(in the rows, 128 means zero)
Rotation paths and how fast each direction turns (degrees per step)
Each turn is a multiple of 5 degrees from 10 to 175, or 0.
Each row of a path follows its step; steps can be skipped.
path 1
step 4: [135 144 140 119 125 129 126 125 134 139 122 124 125 114 119 130 131 129
 135 124 137 137 120 120 116 124 115 129 133 129 132 137 129 130 125 132
 129 135 138 129 131 131 120 116 137 127 132 130 128 126 131 127 121 129
 131 130 139 124 124 133 127 121 124 130 139 123 130 125 140 130]
step 19: [138 120 138 125 128 131 134 127 131 115 132 123 123 139 142 133 137 124
 122 129 123 126 134 128 124 130 135 138 127 116 126 124 124 116 135 120
 126 119 126 132 137 131 122 134 120 128 124 127 122 121 122 127 133 133
 138 139 135 132 123 127 126 125 121 123 120 129 135 115 130 127]
step 22: [128 124 130 124 118 142 143 124 142 133 128 131 121 128 131 129 128 135
 124 137 129 125 125 135 121 124 136 130 129 117 129 131 132 130 133 133
 120 120 123 118 119 140 119 113 128 131 124 132 137 122 134 123 127 133
 118 132 137 126 130 127 125 127 136 120 130 126 133 126 120 134]
step 24: [128 108 132 131 138 114 122 127 125 130 123 130 125 132 138 135 136 128
 135 131 122 115 135 136 133 138 130 127 122 131 118 133 129 127 136 124
 123 129 124 126 134 123 128 139 142 128 135 123 129 131 118 139 121 125
 135 134 137 121 137 130 126 123 127 129 124 128 127 126 128 129]
step 27: [134 122 133 127 128 122 140 123 140 126 125 131 119 131 134 128 123 120
 145 129 118 134 127 126 130 126 125 136 136 123 137 131 136 140 135 135
 130 122 125 122 131 131 123 132 141 131 123 128 144 120 132 134 138 128
 136 129 124 122 128 127 136 125 127 127 117 136 128 128 122 129]
step 28: [115 119 118 139 134 132 129 130 131 119 127 119 131 128 119 130 124 123
 116 128 126 130 111 133 133 119 126 134 132 121 136 127 126 134 125 124
 123 139 125 124 127 130 120 122 132 134 131 130 124 118 124 130 116 140
 133 131 117 119 135 136 126 128 128 119 131 134 120 123 125 125]
step 29: [126 130 117 135 125 134 124 126 124 126 137 131 129 128 134 123 134 126
 132 134 130 109 120 128 117 129 126 125 126 131 121 140 121 115 129 129
 127 128 127 123 135 132 129 125 133 133 128 121 132 131 124 121 111 120
 118 123 136 119 140 126 130 124 123 125 127 134 137 121 139 136]
step 35: [127 122 125 136 127 123 133 122 128 127 123 132 140 133 120 125 135 127
 136 134 128 131 124 126 122 126 124 143 120 123 123 124 139 131 132 119
 123 126 118 127 128 136 143 121 131 132 131 121 126 129 120 136 132 121
 131 122 130 114 118 122 127 135 128 112 124 129 131 116 130 124]
Directions:
[128 128 128 125 127 128 128 130 128 129 130 127 129 128 129 125 131 127
 130 126 124 131 130 129 129 129 127 129 128 128 127 131 130 127 129 128
 128 129 127 128 132 126 127 127 129 127 130 127 130 130 129 125 128 129
 127 128 127 130 128 129 131 127 129 131 130 130 125 127 131 129] | 110
[129 128 128 129 128 127 127 126 129 128 127 127 126 127 125 127 126 127
 126 129 130 127 130 126 124 128 128 127 130 128 129 131 128 130 126 126
 128 131 123 127 130 128 125 129 127 127 127 129 129 128 128 128 131 128
 129 126 127 129 129 128 129 126 130 125 129 129 128 127 127 130] | 60
[127 125 127 126 128 130 124 128 127 128 128 127 129 128 127 126 129 127
 128 129 126 128 128 129 130 127 128 128 127 126 125 126 128 127 130 127
 130 127 125 129 129 127 130 128 126 127 126 129 127 127 125 127 128 130
 131 130 129 126 126 127 128 127 128 127 132 125 129 128 126 130] | 155
[130 128 129 126 130 129 126 128 128 127 123 128 128 128 130 131 126 129
 132 128 128 127 129 129 129 128 129 129 128 127 129 127 131 127 129 127
 130 130 128 129 127 128 129 129 128 130 127 132 127 127 127 126 128 125
 128 129 125 129 126 129 128 129 128 128 126 132 126 128 128 131] | 100
[127 128 129 129 131 131 129 129 128 127 127 128 130 131 128 127 129 128
 131 129 127 130 125 127 126 126 125 129 128 129 126 131 127 129 127 127
 128 130 130 126 126 128 130 128 129 125 127 130 129 132 127 129 128 128
 128 125 126 126 128 128 128 125 126 127 128 128 129 128 128 127] | 10
[127 127 129 128 128 129 129 128 129 127 130 132 126 126 124 127 127 128
 130 129 128 130 127 128 128 128 128 125 128 128 127 128 128 126 129 132
 130 131 126 127 127 131 128 125 129 128 128 127 128 125 128 127 128 127
 129 130 128 127 127 130 128 126 129 128 128 131 129 129 128 125] | 60
path 2
step 18: [126 117 133 126 130 126 131 124 141 139 122 114 128 130 116 125 119 127
 128 133 125 137 116 138 123 133 131 116 121 129 127 136 135 132 130 139
 131 120 124 132 125 119 132 124 125 132 135 120 120 132 126 127 130 137
 126 129 129 122 113 137 127 131 138 129 127 125 128 128 132 140]
step 21: [130 125 140 134 121 117 123 117 134 122 134 116 129 119 121 139 132 126
 128 130 129 128 135 123 122 128 126 130 130 132 145 121 124 138 115 127
 133 128 126 129 127 124 121 129 130 127 121 124 126 128 143 128 122 126
 132 136 119 132 125 132 129 135 125 141 139 124 133 126 128 121]
step 22: [136 132 126 138 121 125 123 140 122 131 128 131 134 133 124 124 128 123
 147 133 134 130 125 123 133 121 120 133 133 117 126 125 126 140 133 131
 135 124 129 120 139 124 134 137 124 134 131 127 117 132 141 123 131 124
 135 127 138 127 125 130 128 122 141 123 122 121 133 125 119 124]
step 24: [134 117 141 126 129 127 133 141 131 137 128 134 125 126 115 126 128 122
 133 126 140 132 128 135 128 129 122 131 124 129 128 131 137 123 135 121
 132 133 124 137 136 124 132 118 136 132 133 131 123 128 131 123 126 137
 128 123 122 145 135 126 119 132 124 116 133 114 135 128 124 131]
step 27: [126 126 133 132 133 126 123 116 130 128 133 138 136 130 127 126 132 128
 136 140 129 120 128 119 123 123 124 134 131 132 135 120 133 121 129 135
 112 119 127 134 131 112 125 134 122 118 131 132 121 119 135 134 119 128
 122 137 126 134 134 131 127 128 140 125 125 135 128 117 117 130]
step 34: [127 123 114 130 123 128 130 120 124 128 132 134 119 140 138 118 122 135
 127 122 145 125 127 131 128 127 124 126 125 126 130 138 126 134 131 129
 124 131 126 134 132 128 133 124 142 121 119 126 125 131 116 132 128 123
 131 124 128 107 122 126 119 131 141 125 131 122 122 130 130 127]
step 38: [125 126 124 130 125 110 123 119 131 124 129 132 122 133 139 129 126 145
 131 130 121 119 120 122 131 130 118 128 128 126 122 120 123 128 126 130
 121 127 133 124 131 134 124 140 122 122 127 125 133 125 138 120 135 124
 132 123 125 133 137 126 124 132 123 123 133 135 127 136 116 113]
step 40: [136 136 129 131 122 126 132 114 123 115 125 129 134 119 139 127 128 133
 127 119 134 133 124 121 133 122 122 126 123 130 132 124 131 123 134 113
 139 139 133 139 130 132 130 127 129 130 133 129 126 142 121 119 129 122
 127 119 123 118 139 128 122 134 119 124 133 126 135 129 132 127]
Directions:
[127 130 127 126 131 128 128 130 128 128 129 130 129 129 129 127 129 128
 128 128 127 129 126 126 130 130 130 126 127 127 127 128 126 128 131 128
 127 127 129 129 128 127 128 126 129 125 127 129 131 125 129 128 126 130
 130 128 127 127 125 130 126 128 129 131 130 129 129 129 133 128] | 20
[129 126 126 129 125 129 131 130 127 130 129 128 127 128 132 126 129 126
 126 127 125 128 127 126 127 128 127 128 129 126 127 130 128 126 127 129
 127 128 132 125 127 130 129 130 129 128 129 127 128 128 129 128 129 131
 130 132 128 128 128 127 132 128 129 128 128 128 128 127 128 129] | 135
path 3
step 1: [125 125 136 131 125 125 125 135 130 142 128 136 136 127 123 121 128 126
 125 134 139 129 128 132 115 132 130 131 134 126 123 132 131 135 130 119
 119 130 117 111 127 134 120 130 124 133 120 124 127 134 123 115 129 138
 119 132 134 130 123 126 125 122 126 127 125 133 140 117 130 128]
step 3: [124 126 127 115 122 132 122 130 139 132 141 130 126 133 124 133 131 128
 138 124 141 134 129 135 138 128 134 126 122 124 132 141 135 121 122 122
 121 124 122 129 137 124 125 131 128 116 131 128 126 132 128 142 124 127
 131 135 124 121 132 137 124 137 123 136 129 122 129 125 123 123]
step 6: [131 120 131 121 130 123 135 142 134 128 123 132 122 137 134 129 108 113
 123 129 128 127 124 134 130 137 121 133 126 127 129 128 130 130 132 137
 130 128 120 124 126 131 135 134 126 128 129 130 134 121 124 136 131 132
 127 133 130 134 130 133 131 124 141 122 137 136 135 127 142 132]
step 12: [135 140 120 123 136 123 128 134 130 131 129 123 123 126 116 132 131 120
 128 127 115 126 127 121 140 125 121 124 129 137 125 135 118 124 139 128
 118 121 118 127 136 116 119 126 131 133 130 134 131 117 119 127 127 128
 128 131 130 126 128 137 134 135 131 131 123 126 136 124 134 133]
step 17: [139 137 125 138 129 128 126 133 130 139 126 130 141 132 128 134 124 135
 130 134 119 136 131 132 122 132 127 136 125 130 133 117 119 129 130 125
 130 121 135 141 121 123 122 124 123 127 129 129 135 115 128 124 118 129
 127 135 115 134 125 128 132 136 122 127 128 131 126 129 133 114]
step 18: [128 133 133 130 125 114 126 132 131 125 135 124 131 126 125 130 131 133
 140 129 125 128 136 126 135 129 129 135 137 138 128 118 141 128 135 132
 128 123 125 124 128 135 126 111 125 131 125 131 139 131 127 136 122 129
 134 125 124 132 133 143 125 125 133 116 136 140 133 127 132 123]
step 20: [117 133 132 135 137 119 128 127 137 134 119 124 123 124 127 133 134 124
 132 126 121 137 122 130 140 128 136 127 124 126 130 127 122 128 131 130
 130 122 123 132 131 135 128 128 135 137 126 142 130 136 126 121 136 127
 121 121 125 124 127 130 119 128 121 140 119 116 131 140 130 138]
step 22: [118 126 130 126 122 138 131 128 127 123 124 130 140 130 136 132 126 128
 132 116 116 118 129 133 130 125 118 127 122 134 134 125 125 121 117 129
 131 129 130 136 122 137 123 128 125 136 130 124 125 133 132 127 130 128
 147 120 122 138 130 121 121 129 122 121 129 120 127 123 134 118]
Directions:
[130 128 129 125 127 127 130 129 130 128 128 130 128 130 124 129 128 125
 128 129 127 127 131 128 126 125 125 129 127 127 128 126 129 129 133 130
 127 125 129 126 128 130 128 127 129 129 129 128 129 126 129 127 129 129
 126 128 127 127 125 127 127 128 129 125 126 130 127 128 126 129] | 60
[126 128 128 130 131 127 129 127 127 129 129 129 129 127 126 129 130 128
 128 128 131 128 128 129 130 126 126 128 130 128 130 132 130 130 127 132
 130 129 128 130 131 128 129 127 128 128 127 131 130 126 130 127 126 128
 128 128 126 131 127 128 124 129 131 129 126 127 127 128 127 126] | 145
[131 127 127 130 125 126 127 130 128 129 126 128 128 128 129 126 128 127
 127 129 129 130 128 130 127 129 128 131 127 127 130 128 130 124 127 129
 127 129 129 132 130 129 130 127 128 129 130 127 130 129 125 127 129 131
 128 130 128 129 128 128 127 129 129 128 130 129 126 130 129 129] | 95
